[[ 26  36 -44  36 -35 -36 -25  37  27  25  34 -24]
 [ 32  20 -25  30 -36 -36 -13  39  53  40  44 -45]
 [-31 -36  26 -30  -7  -2  11 -14 -14  -8 -16  23]
 [-27 -36  18 -17  11  21  28 -38 -36 -43 -51  33]
 [ 11   8  -4  -5  36  34  25 -24  16   2  -2 -23]
 [-38 -39  39 -40  -7  45 -20 -10  -2  -4  -7  23]
 [ 33  30 -45  51  17  -1  18 -17   9  -4  -9 -17]
 [ 21  24 -15  10 -30 -21 -16  14  64  46  42 -61]
 [ -6  11  -9   9  26  10  17   5  36  44  55 -32]
 [-14 -12  -4 -11  10 -15  29   8  -3 -14 -19 -11]
 [ 22  33 -26  26 -14 -23   4   9  58  50  48 -59]] -> -6

[[  3  -5  -3   7  -5  27  11  -7 -23  -6  11  -9 -28  12  12]
 [-27  14  12 -64  23  -3  27 -36  79   5  15  53 -12 -13   5]
 [  5  -8   4 -32   4 -33 -27  10  37   6 -14  -2  31  -7 -19]
 [  1   6   0 -12  17 -27   4   7  24   7  -7  18  -1  17   7]
 [-14  -2  21   0 -19 -34   6  11  30  43   4 -18  44  22 -11]
 [ 38  -5   7  19  12   5  22  32  24 -10  -1  16   6 -18   5]
 [ -4   1   6 -20 -10 -12  19  -8  19  26  15  -2 -12  21 -11]
 [  4  18  15  41   9  -1  19   6 -36  18  27  -1  18  22  27]
 [-21  15   6 -13  22 -16  24 -20  -2   4   9  23 -10  -4  23]
 [-32   4 -11   1 -24  14 -15 -11 -48  -9 -27 -10 -49  15  20]] -> 4

[[  5 -20  -8  15  22  27  10   3  -3 -11 -33 -17  18  38  -6 -47]
 [  5   4  -8 -14  -5  -4  10 -24   1  -9 -13  -7   6  13  -2   7]
 [-29  23 -55  15  20 -39  -1 -31  -6  -8  -7  30   6 -25  -3 -27]
 [ 16  50 -28  15 -64  27  10 -43  -8 -61 -21  19  33 -15  17  26]
 [ -5  22  -8  15  31  27   5  -1  11 -31 -47  -8   6  34 -11 -59]
 [  0  22  -8  14 -22  35  20 -22 -17 -11 -21  36 -73  33  -3  38]] -> 16

[[-63   8 -74  -8  24  -1 -23 -81  -4  -2  20  45 -68 -19 -66 -23]
 [-13 -54  65 -52   9 -75  52 -14  62  -3  76  21  21 -21  40 -50]
 [-38 -41 -62 -24  40  34  51 -17 -69 -80 -45 -70  10  49  37 -18]
 [ 15 -56  46   8 -12 -77 -79  21 -53  20 -21   9  70 -11  13 -74]
 [ 46  74  65  45 -74 -78   3  45 -14  35  78 -45  59 -27 -74  -4]
 [-75 -45  27 -78 -46  71  49  74  19  49  33 -74  79  37 -45 -76]
 [ 52 -52  73  -6 -31   2  -9  72 -25 -73  15  48 -48  63 -68  76]
 [ 53 -35  73 -52 -45  31 -73 -20  -5  38 -21  32 -52  50  67 -42]
 [-42 -37 -76  79  65  17  77  42 -43 -38 -66 -33 -49 -77  13  70]
 [ -1 -54 -70  19  59  43  -1  20 -22 -25 -60 -76 -43 -70  -5 -28]
 [-75  54  -3 -55  81  38  69 -22  69 -20  11  -6 -69 -21  63  41]
 [-41 -71  62  -9  60  51 -44 -47 -24 -55  14  69  64 -71 -46  71]] -> -1

[[ 73   2   5  -5 -26  10  10]
 [ 73 -23  49 -20 -32  11   9]
 [ 73   5  15  -7 -22 -11 -12]
 [ 73 -13  16  -6  -1   5   5]
 [ 73 -23  17  -8  -9  33  35]] -> 73

[[ 11  23 -16  -4  -3  25 -22 -56 -22  20  15]
 [ 11 -52  36 -16  10   7 -28   3   1  13  -2]
 [  3  22 -35   7  -4  -9  19  38  -5   5 -17]
 [ 19 -65  27 -19  20  19  -4 -38  -7  45 -21]
 [ 15 -28  26 -10 -12  22  16 -16   5   4  17]
 [-28 -33 -43  12 -33 -21  25   8  15  29   9]
 [ 37 -44  10 -10  75 -25 -12 -21 -21 -15  -3]] -> 15
---
[635, -669, 236, -646, 547, 584, 255] -> -646, 635

[5441, 2814, 8151, 5091, 4022] -> 8151, 8151

[[-17, -12, -1, 21, -7],
 [27, -17, 2, -4, 28],
 [-27, -28, 27, 12, 30]] -> 2, 30

[-8, 12, -26, 6, 3, 35, 40] -> 6, 40

[85, 5, 202, 84, 153] -> 202, 202

[22, 55, 34, 85, 57] -> 34, 85

[-40, 39, 18, 20, 43] -> 18, 43
---
Q:
6.290,3.258,0.569,12.848
5.881,9.732,-0.672,-1.875
4.554,3.519,-8.388,-15.753
A: 3.519

Q:
-0.41,0.64,1.20,-0.16,0.37,-0.29,0.53
1.89,0.92,-0.03,1.55,1.24,1.44,0.67
1.10,-1.40,1.45,-0.60,-0.82,-0.45,-0.60
A: -1.40

Q:
0.52,-1.32,-0.32,-0.67
-0.78,0.49,-1.63,-0.93
-0.58,1.16,-0.85,-1.91
A: 1.16

Q:
-0.026,0.039,-0.169,-0.044
-0.019,-0.146,0.059,-0.045
-0.072,-0.142,0.142,0.057
A: -0.142

Q:
-20.100,0.268,-9.608,-6.326,5.019
9.250,7.857,-3.210,10.353,-9.719
7.545,15.129,13.062,-15.095,-7.682
A: 15.129

Q:
147.3,151.4,49.7,77.1,45.9,44.3
-33.9,12.0,74.4,-117.2,-145.0,-109.3
-153.4,-38.9,-148.4,96.0,64.9,-0.3
A: -38.9
